Each path below is one point turned by a fixed rotation once a step. After each direction that follows a path, write how fast that rotation turns it, in degrees a step (0 if it stays still).
Each turn is a multiple of 5 degrees from 10 to 175, or 0.
Each row of a path follows its step; steps can be skipped.
Path 1:
step 2: [-11 -26 -16   3 -37   6  23   6  -2  -6  19 -17 -11  40  21   4 -15  11
   6  -7 -31  12  -4  -1 -16   2 -17   0  -3 -19  21  18   5 -16  -5  12
  11 -14 -27  18 -17 -14 -26 -16  -3   1 -28   5  -9]
step 4: [-22   0   8   3   4  14  24 -16  -9  16  32 -27  -5  -7 -15   1   0  -5
  16 -23  17 -13  27 -21  -4   1 -13  30  -5   8  -9  30  -4 -10   9 -24
  28 -19  -3   5   3  -3  44   3 -16  -7  22   1   6]
step 5: [-15   6  22 -10   0  -6  -5 -11 -20  -8 -16 -13 -10   7   7  -9  16 -52
 -11   3 -23 -10 -14 -18 -15   6   2  -7  12 -39  22   0  27  12 -15   0
  -3 -27  19  13  31 -10  -9   3  -2 -11   7 -27   7]
step 9: [-25 -33 -16  -4  -4 -11  -7   3  19  22  17  -3 -20 -18  26   9  26  19
  -1 -13  37  -5  16 -17  -2 -11  -2  26  12   2 -12  -5 -28   1   3   8
   1 -19 -12   9 -14  25  18 -26   9  11   6  25 -12]
step 14: [  7  -5 -16  26  -4 -24   5   8  14  -9 -38   4 -40 -12  14  20   8  14
  12   2   3  -8   6  14   1  -2   1   5   2 -17 -11  -7 -23 -21 -17  -2
   2 -12  -2  22 -54  -6  -2 -15   3 -30 -17   3   1]
step 15: [ -9   8  -7  28  13   4 -11 -28  -3  -3  47  -4  -7 -12  10   5 -31   0
   1 -17  30 -28  22 -26 -16   3  21 -25   6  23 -10   0  12 -18 -15   7
  15  -7 -21  -4   5 -25  12  -1   5 -11  -3  11  -5]
step 16: [ -6 -10  17 -14  -9   9   9  -6   0  -8  -9 -14  -4  21  26  19  20 -22
  33   7  -8  11  20  -4 -28  16  -4  15   4 -15 -12   1  30  46 -13  -1
  14 -10   5  14  16 -22  11  -9 -26 -11  -1  30 -10]
step 22: [ -7   7  20  17   1  -6   3  -9   5   4   3  13   8 -13 -12   8   1 -35
  -6 -13  26 -14  -6  36   7  -8  22  19   9 -21  -5   4 -16  22   8 -18
  26 -15  22 -31  13 -15  17  24 -24  13   7  30   5]
step 23: [-30 -21   2  19 -13  -2 -14  13   3  23  12  -4   9  15 -14 -11   9 -30
 -19  16 -17  -1   8 -21  16  13 -12  -8 -16  -8  26 -20  -5   0 -10   1
   9 -26  14  21  14  34  -7 -23  -6  18  12  13 -33]
Speeds:
[  6  -3  -5  -1  -5   2  -4  -4   0  -6   3   0   3   1  -4   2   1  -1
   1   9  -2   5   4   1   7   3  -3  -4   4  -4  17   2  -7   4  -4  -5
   2   0  -6 -12  -3   1   4  -3  -4   5  -4   4   4] -> 70
[  4   5   0  -4   2   2  -8  -4   2  -1  -2  -2  -6  -3  -1  -1   5 -10
   5  -5  10  -2   1 -13  -1   0   0   2  10   4  -2   2  -4   8   4  -3
   2  -3  -8   7   0  -8   6   2   1  -1  -5  -5   0] -> 65
[  6  -3  -1 -10   2   3   4   9   0   2   8  -7  -4   0   1  -6   1  -6
  -4   0   3  -6   1   4  -8   2  -2  -4  -6  -7   3   5   8  -1   4  -9
  -3  -4   1  -4  -7  -7   4  -2  -5   2   4  -6   1] -> 25
[-4 -3  0  0 -6 -5 -5 -3 11  4  7  7  2  4  3  3  5 -3  4 -5  4 -5 -2  6
  2  3 -3 -1  2 -3  0 -4  7 -8  0 -1  6  7 -3  4 -3 -9  1  0 -1  7 -4 11
 -6] -> 55
[ -2   3  -1   4   5  -2  -1   8   2   4   4   3  -4   2  -3  -5   6   6
   4   3   1   4   4   3  -1  -5  -4  -4  -1   1   8   3  -6   3   7   8
   3   7   5   1  -3 -13  -9  -3   9  -3  -4  -6   4] -> 60
[ -3   2   5  -5   4   3  -1  -6   5  -2   2  -7 -11   1   1   6   2 -11
  -2  -4  -3  -2   4   3  -3  -2  -1   1 -10   3   4  -3  -4   6  -8   1
  -2   9   7  -4   6   1   1   7   7   2   2   7   3] -> 65
Path 2:
step 0: [-17 -11  10  22 -10  -1  15   5  25  12  10   0   7  31 -16   2  31  11
  -2  10  23  15  41  17  15  -5  -3 -13  -4  16  13 -18  -7  -1  11  -9
  -8 -17 -25   3 -20 -22  21  -4 -19  -1   8  14   1]
step 8: [ 20  -4  20   1 -14 -22  -2  -8  23  20  -3  -3  27  13  -4 -11  -6 -12
  13  -2 -10 -12  18  28  -4 -22 -12 -10 -12 -20   1 -20   3  10   6   6
 -25   6 -24  11  19  -9 -23  30   5  21 -18  14  14]
step 11: [ -3   1   4   2   0  27  23   3  11  20   7 -14  16  27 -18   3  34 -20
  -1  19   4 -18  34  13  11   8   3  12  -5   3  -6 -17 -35  11 -21  -9
  10   6 -16   2  -3  -1  33 -14 -11 -17   3   5   2]
step 13: [ -6  -8   3  16   1 -12  -7  26  -2  13   1 -37  29  22 -18   1  13 -16
  17  -2 -20 -25  13  15  -9   4   8  -3 -11 -10 -28 -18  -9  12  -9   8
 -28 -17   1  30   0   6   6  12  -6 -21   9  11 -16]
step 14: [ 11  11  11  -3   5 -14   3  26 -17  13   3  15  26   4   5 -15  -4 -18
   9  13  -1  -8  16   5  17 -48 -13 -15 -13 -11  10 -18  17  -2  -9  -2
  -2  11 -35  -7 -26   1 -13  31  11  11  -2  19  -5]
step 15: [ 18 -23 -26 -10  14  13  -3  25  21  13  15 -19  12   5 -15  18  12 -17
  22   8   9   5  34  11  -7  14   4 -22  -1  -7   4 -12  -4  22   0  15
 -14  -7  -7 -12  17  10  -7  23  -4 -12 -25  30   5]
step 18: [  6   3  19  27   7 -22  -6  -3   6  29   8   8  10  16 -35 -12  16   5
 -18  -3  21 -15  34  25  12 -19 -10   5 -34   0   5 -15   3   9  -6  -5
 -20  -1  11  13 -25   5  13   1 -18   8   4  -6   1]
step 21: [ 15 -19 -14  16  13  25   3  16  18   2   0 -18  19   6  -8   8   1 -49
  -3  -5  17  17  22 -15  22 -10 -16 -23   1 -14   8 -14   8  -1 -16  15
   3   0 -39  -4  11  15  10   6   5  -5  -3  10  -4]
step 24: [  6  10  19   2  27  -4 -10  -5 -20  39   7  -9  15   4 -44 -17  10 -10
   8  -1  -9 -18  12  31   1 -16   6 -21  -8  -8 -27 -16  -3  14   8   2
 -27 -13   0  -9 -10   5 -16  10  -8 -13 -11   0 -13]
Speeds:
[  4  -5   8  -3   0  -3   0  -2   3  -3   1   3 -11  -1   3   1  -3 -13
   1  -9   0   5  -3   2   6  -4   6  -4  -5  -2  -7  -2   5  -8  -3   1
   0   4  -2  -8  10  -3  -5   0   0  -2   0   3  -4] -> 160
[-1 -3 -4 -3  2  0  0  0 -7  4 -9  2 -1 -3 -7  3 -8  1  0  0 -2  4 -3 -4
  4 -9 -5  2 11 -1  5 -5  2  2 -1  3 -4 -2 -9  6 12 -2 -4 -1  0 -2 -7 -7
  5] -> 160
[  2  -5  -2   1   0   1  -1   5  -2   3  -4  -3  -7   8   5   3   0   2
   2  -8  -5   1   2  -9   1  13   5  -2   2  -6  -3   1  -7   5 -13  -2
   1  -2  -7   0  -5   2   0   4  -6   3  -5  -5   0] -> 175
[ -4  -2  -1   0   1   0   2  -8  -3  -3   6   2  10   0   2  -4  -1  -3
  -2  -3   7   3   3 -10  -3   5   7   5  -9   6   1   0  -6   2   1   5
  -5   6  -5   2   8  -5   4   1   4   1   0 -10  -7] -> 70
[ -5   3  -9  -4   0   3   2   8   4   1  -6  -2  -5   5  -6  -5  -5  -4
  -4  -3   3   5   3   3   0   0   4   0   1   3   5  -2   2  10   5   0
   1  12   3  -6  -5 -11  -3   1  -4   7   3   1  -2] -> 125
